One hidden turn or mirror swaps the rows below in pairs. Which row is each named row swapped with?
The rows were stretched afterwards, more along some directions than others.
zunaz: [-12  -9 -14   5   3 -17 -12  -2 -25  17   8   0   1   1 -11  30  -9  -9]
fub: [  3  13  10  12  22   9  27 -15  -8   5  -7  -8 -20   0 -12  16   6 -17]
gele: [ 20   1   1  17 -13  -3  30 -26  33  -8  -6  18 -10  -1  18 -20   1 -36]
vobo: [-11  12 -14  12 -10  -9 -15   3 -20  20   3  11   4  27  16  26   3  -9]
ruke: [12 25  4  7  8  5 17 -6 -5  6  9  3 -7  6 -7 28  6 -6]
daso: [ 10  -2 -13   7   9   7 -26  -7  16 -13 -25   5  -3   8  17  -4  -8 -17]
zefem: [ -3   1   4 -21 -10 -14  20 -27  17 -21 -15  18 -12 -26 -19 -18  -7  -4]
Timu: [  6  26   9   2   0   4  22 -12   1   0  -6  14 -10  11   5  29  19 -11]
muvo: [-15  30   4  -3  -3  -1  30 -21  29   3 -25  31   8   9  -8   9   0 -40]
fiviv: [-24  13  -4  32   1   6  13  -6  19   3 -31  16  -4  15  -3   3  -2 -27]
kizal: [ 12 -57   8 -31 -18 -19  -8 -16  -3 -17  -3  -4   8 -27 -53 -31 -13 -10]
dum: [ -2 -30  10  12   3  -8   9 -14  -8  -3 -20 -13   4 -21 -38 -33   9 -22]
nom: [ 14 -15 -10 -15 -40 -13 -19 -13 -12 -10   6  13  35  -3 -21  -4  -6  15]
zap: [ -9   1  -8   0  -3 -18  -2 -14 -16  15   6   6  -6  10   5  23   0 -16]
feran: [ -8 -19   3  -6  -3  -6   4 -29   4   3 -15   1  29   8 -32   5 -12 -33]
Lal: [  8  -1  -8 -14 -19 -12   8  -3  24 -14  -7  34  -5 -14 -24 -21  -3 -15]
pav: [-16 -10  -3   1 -11   0  14  -9   9  18 -26   6  18   0 -12   5  15 -25]
zeved: [ -6 -19  10  19 -22   6  -5 -13  -6   1 -25  -3  23  24 -10   2   6 -16]
gedu: [  7  -6  -6  10   2   0  12 -12  25 -20 -19  10  -7 -20 -19 -23   0 -15]
Bofi: [ 10 -12   2 -10 -10  -1  -8 -11 -20  -2   1  -3  17 -27 -38 -32  -9 -11]
lunu: [  1   1 -12  13 -13   3  -8  16  27  -7  12  13 -11  10  18   5  13  12]
nore: [ 15  24   9  -1   9  -3  20 -18 -17   4   7   2 -13 -11 -19  23   2  -8]
Sepa: [  3 -32  -1  -9 -31 -12 -19  -1  -1  -9 -10   3  24  -9 -18 -18   4   0]
libam: [  2  10 -12  31  10  -1  -3   4  11  -7 -16  10  -3  -5 -13 -24   2 -17]
sures: [ 27 -35  10  -3 -18  -1  -4  -6 -16  -8  21 -16  -6 -24  -8  -6   6   5]
vezu: [ -6  -6  -1  24  -6  -3  22  -5  26   5 -12  29  -5 -13  -8   2  16 -27]
kivam: [-20  -5   2  -2  13   5  18 -24  35 -15 -27   6  -5  -1 -29 -38  10 -19]
feko: [-14  19 -11  32   3   8  -4 -20  20  -7 -18   5   9  17 -11  -4   2  -9]
Kotu: [  9   3  -3   1  16   3  13 -13  24 -18 -15  14 -12 -25  19 -34   8 -27]
Kigas: [  9  25  12   6  11   5  25 -19  -2  -1  -6  -2 -18   5  -9  20  17 -14]
Vik: [ 15 -11   3 -37 -11 -11   3  -3  14 -27  -2   9 -19 -26 -34 -19  -3   0]
beb: [ 10 -23   2   6 -21  -4  -8   8  19   3   8  -2  20   7  -2  -9  -9  -3]
gilu: [ -1 -25  -5   2   7   6   2   7   9   3  -1  -8  29 -18 -21 -20   9  -5]
seba: [-12   5 -14   0  -6 -22 -12 -12 -14  15   6  10   1  16  -2  27   0  -6]
gib: [  7  -7   8  19  -4   3  36 -10   5   0  -4  10  34 -14 -15  -3  19 -19]
tuged: [-11   4 -19  11   0 -18 -17  -1 -26  21  10  -1   2   9  -9  28  -6  -9]
Magat: [ 16 -35 -15 -29 -27 -21 -12  -8 -12 -10  11   5   9 -21 -44 -13  -6  -4]
duku: [-10   0  -4  16  15 -11   7  -1  22 -14 -12  18   0 -15  15 -13  -6 -20]
Kiku: [  5  -7  -5  20  -5  -6 -23 -14 -21  26   1  -9  10   1  -8   6   7  -1]
buga: [ -1  19  -3  23  17  -1 -10 -18  13   7 -15   5 -26   2  13  -2   6  -8]
dariz: [-11  -2  17   6 -16   0   7 -25 -10   1 -15  -9  17  -8 -29  -7   9  -9]
Ruveb: [  9 -17  -8 -15  -7  -4   1   5 -17  -5  -2   0  22 -29  -4 -18  -2   2]
gog: [  6 -51   9   5 -10  -7 -36   6   4 -10  -4  -2  11  -6 -11  -3  -2   2]
gulo: [  2   7 -13  -2  10   4  19  -8  23 -21 -21  19  -3  -9  20 -24   9 -10]

tuged pairs with Kigas
gulo pairs with Ruveb
zeved pairs with fiviv
gele pairs with beb
gedu pairs with Sepa

One hidden turn or mirror swaps the rows below in pairs. Which row is each named row swapped with?
The rows were stretched afterwards, more along some directions than others.
legad: [-18  -2  16  38   0  31  17  12  13   9 -14  10  24   0  38  17]
gepuf: [-33  -6  11 -13   6   7  34   5  11  17  12   7  -6   2  21  27]
Bak: [-20  25 -19   1  -3  31  22   2  12  -4  15  12   3 -13   3   6]
ruli: [-17   0  -3  20 -15  -2  -2 -12  -7  -9 -13 -11  27  -1 -29   0]
ladeb: [ -8  -8  -4  11 -20  19  37  18  -3 -25  -3  -5  36 -13  14   8]
kom: [  0  13 -10  16 -25  16 -17 -11 -32  -1 -13  -6  16   0   6 -15]
Fusu: [-33  -5   8  23  -8   2  35  -6  25   7  26 -13   3   9  18   6]
Malud: [-24   8  -3  28 -16  14  11 -13   7  -8  -5  -7  32   0 -14   7]
rimuk: [  4  -1  13 -15  -5   8   7  -3 -17  33   4  10   5  -3   4  -5]
zoko: [-22  13  11  30  20  23  11  13 -12  25 -17  21  34  -2   6  19]
siru: [  8 -23   9  -1 -16  -6 -14   7  -8   9 -27  -1  23   4   6 -17]
fadi: [ -3  -3  -4  -9   1  -4  13  -4  13   3  18  -7 -14   8  13 -18]
big: [ -7  22  -5  25 -19  12  -9 -12 -18 -19 -11   6  14   2  -6  -8]
soru: [-13  12  -9   4   0   5  17  -3  17  41  16  21  -7   1   6   2]
galod: [ -9  -4  11   6   1 -30  -8  -5  -4  11  14 -15 -15  13 -20  -9]
gutin: [-21  -8   8  28 -11   5   5  -1  -4 -14 -23  -6  35  -1 -18  10]
Zil: [-19  26 -17   9 -12  29  28  -6  15 -14  23   3  11 -11   3   9]
fav: [ -5  -3  -3   2  -4  10  -8  26 -13  -4 -29  14  19  -3  -3  -8]
nime: [-10  -5  -6  -3 -24  14   5   2   4  -9  -6   7  22   9   5   3]
Donir: [ -1 -23  11  32 -13  -4 -20   8 -23  10 -17  -4   1  -3  -7 -13]
mir: [  5 -31  30  -2  -5  -9  -2  13  -9   9 -24  -7  25   5  12   0]
sido: [-11   7  17  -4 -13  -2  17 -21   8  28  37  -5   8  20  -2  12]
zom: [ -1 -10 -11  21   8  -7  32   5  -1  -9   0  -3   5  -1 -12   5]
semur: [-12  18 -12   9  10  22  12 -18  17  39  10  17  -2  -5  16 -10]
nunot: [-27  34 -14   2  -8  22  24 -10  19  -6  30   9  -2  -7   4   5]
pil: [-10 -21  -6  -1  -9  -5  -9  -4  -1  -6 -18   0 -16   3   2 -23]
fifar: [ -7   0  -1  -2   6   1  16  -4  18   6  21  -3 -18  10  22 -15]
bes: [-17  -3  17 -11  10  18  -1   7  -6  38  -2  26 -10   6  28   7]
dugi: [-18   9  28  31  12  20   6  -3   0  33   8  12  -4   9  18  18]
lerik: [-18  10  -6 -10  -7  -1   4  -9  25  -6  12   3 -16  12  26 -23]
Meru: [-20   1  -1 -17 -27  -3   8  -5 -16   0 -17   6  32  -2  -6  11]
giti: [ -3  12 -23  35  -7   6   7 -22   1  -4   3  -6  -3   9   8 -21]
fika: [  6 -24   6  -7 -15  -4 -11   9  -6  11 -24  -1  20   3   6 -17]
met: [ -9  18   0  36  11  30  23   6 -16   6  14   8   3  -2   6  -4]
mizi: [-16  30  -1  33  -3  16  26 -14   7 -14  17   2  11   1  17   4]
sez: [  7 -12 -24  10   2  12   8   2  -2 -17 -20   1   7 -18   4 -15]
Zuka: [ -6  -2  15  26  12  38  10  12 -20  28  -5   3   6   1  34  14]
Vibu: [-17   3 -10  12   2  -8  -6   4  -2  -7   0   4  -8  -6   0   0]
zas: [ -2 -13  14  -6 -15 -15 -22 -10 -33   9 -19   1  13   8 -11  -7]
gef: [-17  30  -3  35  -7  13  27 -19  11 -19  24  -8  10   5  17   2]
Fur: [-22  -3  20  40   5  19  13   6  15  11 -12  10  11   3  32  15]
nugem: [12 -2  7 22 13 36 25 15 -5 43  4 15  9 -7 37 14]

zas pairs with bes
mir pairs with lerik
sez pairs with semur
pil pairs with rimuk

One hidden turn or mirror swaps the rows below in pairs. Which row is each named row swapped with?
The rows were stretched afterwards, more along some directions than others.
monuk: [-16  23  11  -2  -8  17  -5   5   3  -4 -13   5   5 -12  13   9 -11]
tamom: [-11  21   3   9  -7  17  -2   7   7 -12 -14   7   1  -7   6  12 -21]
togot: [  6  -3  21  13  -8   5   6 -13   2   9  -3   0  31 -29 -12  -7  18]
revan: [  6 -10  22   6  -8   0  18  -5   6   9  -1 -14  13 -21 -10  -2  21]
togun: [ 10   2   5  -5   9   8  -6  -1 -10  32   3 -18  -9  27   8 -30  18]
busib: [  9  20   3  -1   7  18   4  -8 -12  29   8 -26   2  20   4 -30  18]
Soluf: [  7 -19  15  -4   8 -14  -9   6  -5  18  10 -14   1   1  -2 -15  21]
zeseb: [ 10  10   6  -6  17  17  -5  -6 -13  31   4 -25 -15  27  13 -24  24]
ped: [  6   5  16  13 -15   3  -4 -13   4  22   3  -4  32 -24 -14 -13  18]
Zov: [ 11  -4   6  12 -13   8   8 -10   2  20  -2 -16  21 -15 -29  -9   2]
bugu: [-12   5  10  10  -3   7  -7  10   4 -10 -21   1  -2  -1   3  11  -8]
kuza: [  5  -9  15  -1   8 -15 -13   2  -6  13   4  -7  10  -9   2 -14  20]
Mab: [  8  -6  -7 -22   5   1   9   2  -9  25   0  -7 -11   9  -3 -10  -3]
kagu: [ -2 -15   0 -17  -1   0   7   8  -2  11  -5   5  -7  -1  -4   1 -12]
Nane: [  9   0  -1  -3  10  14   9   1  -7  23  -3 -25 -20  32   5 -21  16]
Geb: [-16   6   3  -3  -7   5   1  13   2 -11 -18   4 -16   2   7  12 -10]
vafi: [ -1 -22  20  -5   7   1  -1   1  13  20  10 -21   0  -5  -3  12  -5]
det: [ -2 -21   6 -14   6   9   3   2  10  14  16 -35 -27  12  -7  14  -3]
Magu: [  5  14   9   2   9  23   3  -2 -13  23   9 -22  -7  18   4 -21  18]
rubuk: [-23  15  11   7  -3  22  -5   9   1 -17 -15  15   2 -12   8  19 -23]
pasud: [ 13  21  10   1  11  20   0  -8 -14  32   3 -22   3  14   3 -28  28]
Gemos: [ -4  -6  23  12 -13   5 -10  -9   9  -1  -7   8  35 -33 -11   2   3]
mikud: [-18 -27  10  11   4   0  -6   4  18 -10   0 -14 -10 -12  -5  23 -17]
Ronep: [ -4 -16  18  -5   8   4   3   1  12  18  17 -29 -13   0   1  15  -8]
vazem: [  3  -7  23  -2   4  -6  -3   9  -2   5   1 -14   4 -14  -5  -5  22]
Zure: [  6  11  17  15 -13  14   8 -15   6  12   0  -6  30 -27 -20  -8  10]
nup: [  8  18   6 -10   6  18   4  -2  -9  31  11 -34 -13  21  12 -24  24]
gozab: [  6  20   9  11   9  22   5  -7  -8  24   3 -23  -5  17   6 -23  15]
dake: [-18  24   9  15  -4  21   3   4   4 -11 -17   5  -2  -9   6  15 -19]
sutu: [ 13  14  -3  -1  10  21  10  -3  -6  26  10 -30 -18  30   8 -25  16]
Sivov: [-18  21   6   5  -5  13  -2   7   3 -13 -13   0   2  -8   5  14 -17]
Fule: [  1  14  23  13 -22  11   7  -8   7   9  -6  -8  30 -34 -27   4   6]
vun: [-16  17  14  -1   3  13  -7   7   4 -13 -17  -4 -11  -5   4  15  -8]
memab: [-17 -19  17   0  13  11  -2  -2  18   6  10 -18 -15  -2   6  12  -5]
Lamat: [-12  16  10   3  -1  14  -6   4  -3  -8 -21   7  -2  -8   9  10  -4]
Nefud: [  7  13  13  -2  16  18  -6  -9  -9  25  -1 -19  -3  16   8 -30  24]
Gakif: [ -4  -6  10   1  -5   4   9   0   9  13  12 -34 -13  -8  -9  17   5]
tozit: [-10  16  11  -4  -4  15   6  11   0  -9 -13  -4 -10  -5   8  16  -8]
foza: [-13 -10  12   3   6  10  -2   0  18   1  10 -19 -11  -7  -4  23 -16]
madiv: [ -1 -14   7 -19  11   9   3   6  -1  18   0  -3  -9   2   2  -5  -7]
dedo: [-14 -11   1  -7  -4   7   5   2  14   8   5 -13 -18  -3  -4  22 -15]
tegev: [ -3 -19  11  -7   9   5   0   1  10  15  12 -25 -13   1  -5  19  -8]
mafon: [ -2   0  17  12  -9  12   0 -15   6  18  -3   7  33 -30  -4  -4  -1]
Gati: [-20  16   9   3   3  17  -1   6   3 -13 -18   8  -6  -9  11  18 -13]
pudor: [  4   3  24  13 -13   6  14 -11   4  10  -1  -3  28 -30  -9  -7  14]
tuvid: [ 11   7  13  -5  18  17  -3  -4 -11  30   9 -22  -5  21  18 -29  22]

mikud pairs with Zov
tegev pairs with togot
Mab pairs with kuza
madiv pairs with vazem

